rotation ticks, each row followed by its count of ticks
The counts run from 0 to 372.
[135 132 138 156 148 145 145 146 125 172 202  78 102 153 145 118  98 137
 117 185 120 117 130 118 126 126  97 137  84 110  81 122 134 156] : 344
[163 104 124 146 109 131 159 114 172 145 157 143  82 134 133 141 134 169
 136 165 133 134 108 102 150 145 152  95 114  98  66  91 138 171] : 353
[128 107 164 152 140 151 145 137 145 166 197 101 103 170 109 120 103 128
 128 163 120 114 100  86 122 123 108 133 119 121  90 104 126 163] : 178
[152 104 120 148 113 145 126 152 171 160 192 124  71 140 165 135 125 160
 116 171 124 127 121 129 134 127 128 114 102  91  93 121 130 178] : 0
[150 152 101 133  95 153 153  88 130 121 117 110 140 113 155 142 111 144
 147 163 127 107 114  66 104 107 143 115 128 124  54 125 114 170] : 208
[116 127 104 156 153 170 132  86 127 150 131 119 124 100 135 133 102 149
 121 169 131 108 161 108  91 113 146  99 136 131  70 100  73 170] : 240
[158 129 128 101  91 145 140 129 144 162 138 106 130 139 120 152 124 133
 151 159 123  69 104  81 126 120 149 149 131 113  70 122 103 185] : 172
[148 123 148 141 118 154 172 123 145 134 174 118 128 164 166 151 110 152
 130 183  97 138 111  92 156  98 120 108 103  90 102 108 140 173] : 210
[144 119 100 140 104 143 107 124 135 138 171  87  90 104 156 129 118 153
 119 179 133  98 108 105  96 132 134 110 115 125  70 143 102 184] : 351
[145 107 114 162 157 161 129 123 185 190 151 160  87 140 147 137 117 153
 129 158 140 129 145 122 105 122 136 121 107  81  91 106 145 151] : 297
[139 128 123 143 185 183 114  94 154 156 154 126 115 117 142 114  83 129
 127 142 121 120 138 103  66 105  89  92 113 107  89 122 124 161] : 106
[174 121 111 130 107 139 125 134 186 185 157 159  95 139 143 143 120 144
 149 181 133 129 114  98 119 137 146 136 136  78  81 117 145 147] : 151
[135 111 104 148  88 138 133 109 127 138 123 113 111 122 144 147 114 153
 151 147 116  62 118  78 117 111 136 141 124 140  61 105 108 176] : 22
[154 118 110 172 105 150 136 132 145 141 172 115 105 143 180 138 114 147
 135 198 125 121  98  82 112 103 118 129 102  88  98 132 149 154] : 356
[123 124 102 140 105 163 102 147 161 149 170  95  91 111 155 130 102 133
 111 145 120  78 102 108  92 106 114 126 116 123  78 138 104 195] : 165
[150 146 109 127 158 153 137 100 131 194 113 105 128 127 117 137 109 134
 148 146 140  69 157 100  96 136 117 159  99 117  57 119 129 159] : 137
[160 115 113  89 128 145 121 123 172 177 140 127  86 107 128 146 133 154
 125 150 137  97 140 137 131 157 154 113 109 101  64 116 110 193] : 148
[117 110 127 175 120 139 113 120 120 150 170  95  73 126 125 113 101 143
 139 148 112  73 127 103  99 132 105 130 113 161  58 106 108 162] : 181
[136 132 131 142 113 137 137 141 171 168 197 138  83 138 132 127 106 137
 133 175 103 150 122 131 147 142 146  94 113 100  64  97 114 158] : 349
[150 127 141 160 139 150 148  88 112 120 155  97 114 139 139 128  98 148
 153 154 105 106 113  61 100 103  90 109 101 141  86 116 150 163] : 213
[131  92 153 125 158 162 121 139 186 193 183 155  91 155 105 138 109 133
 126 150 110 119 131 123 123 123 133 120 141  96 114 102 106 171] : 127
[172 139 137  98 138 151 138  98 150 185 134 165 140 139 136 146  93 125
 172 184 100 128 153 104 111 131 139 113 135  85  87 117 134 152] : 100
[129  89 138 176 114 141 171 109 148 144 144 170 113 161 155 146 113 160
 147 161  91 114 147  93 155 104 131 119 123 110 101  77 131 159] : 226
[144 105 155 114 115 136 133  95 139 125 140 139 103 115 107 140 114 145
 153 141  89 126 117  95 131 130 149  80 140 144  73  87  97 190] : 219
[116 130 116 124 107 151 131 126 137 165 163 104 106 112 120 138 114 145
 118 163 127  96 128 119 131 129 163 125 133 131  48 107  71 187] : 184
[167 106 116  86 109 150 125  85 139 150 105 152 123 110 172 163 113 151
 168 145  92  73 153 103 122 114 136 112 130 108 104 125 118 191] : 263
[132 116 130 129 108 157 149 116 163 140 167 162 109 130 165 145 103 152
 137 178 100 147 124 105 142 105 155  78 127  91  95  97 117 171] : 56
[136 111  91 158 151 173 105 105 132 171 139 135 121 117 174 129 103 156
 131 187 128 102 157  99  75 104 129 125 137 105 110 137 107 146] : 94
[136  89 123 162 130 165 136  94 108 142 130 122 123 133 171 143 114 167
 139 159 114  63 159  81 103  99 115 138 123 127 116 125 102 179] : 78
[143 119 114 119 129 145 133  99 135 185 102 141 126 121 144 156 104 140
 155 136 111  57 177 109 118 126 130 148 121 122  80 111 111 170] : 283
[121 107 139 170 152 158 132 131 153 166 171 108  75 144 115 121 106 134
 119 126 127  93 127 109 101 128  92 129  96 130  65  91 134 164] : 328
[155 147 115 102  86 138 153 137 167 163 148 140 119 137 151 154 114 137
 149 168 108 117 119 115 153 126 147 126 107  88  65 117 139 175] : 5
[145 122 153 119 167 180 123 121 179 167 175 151  96 136 145 127  89 128
 126 155  96 150 134 122 105 114 107  80 117  86 110 107 125 163] : 107
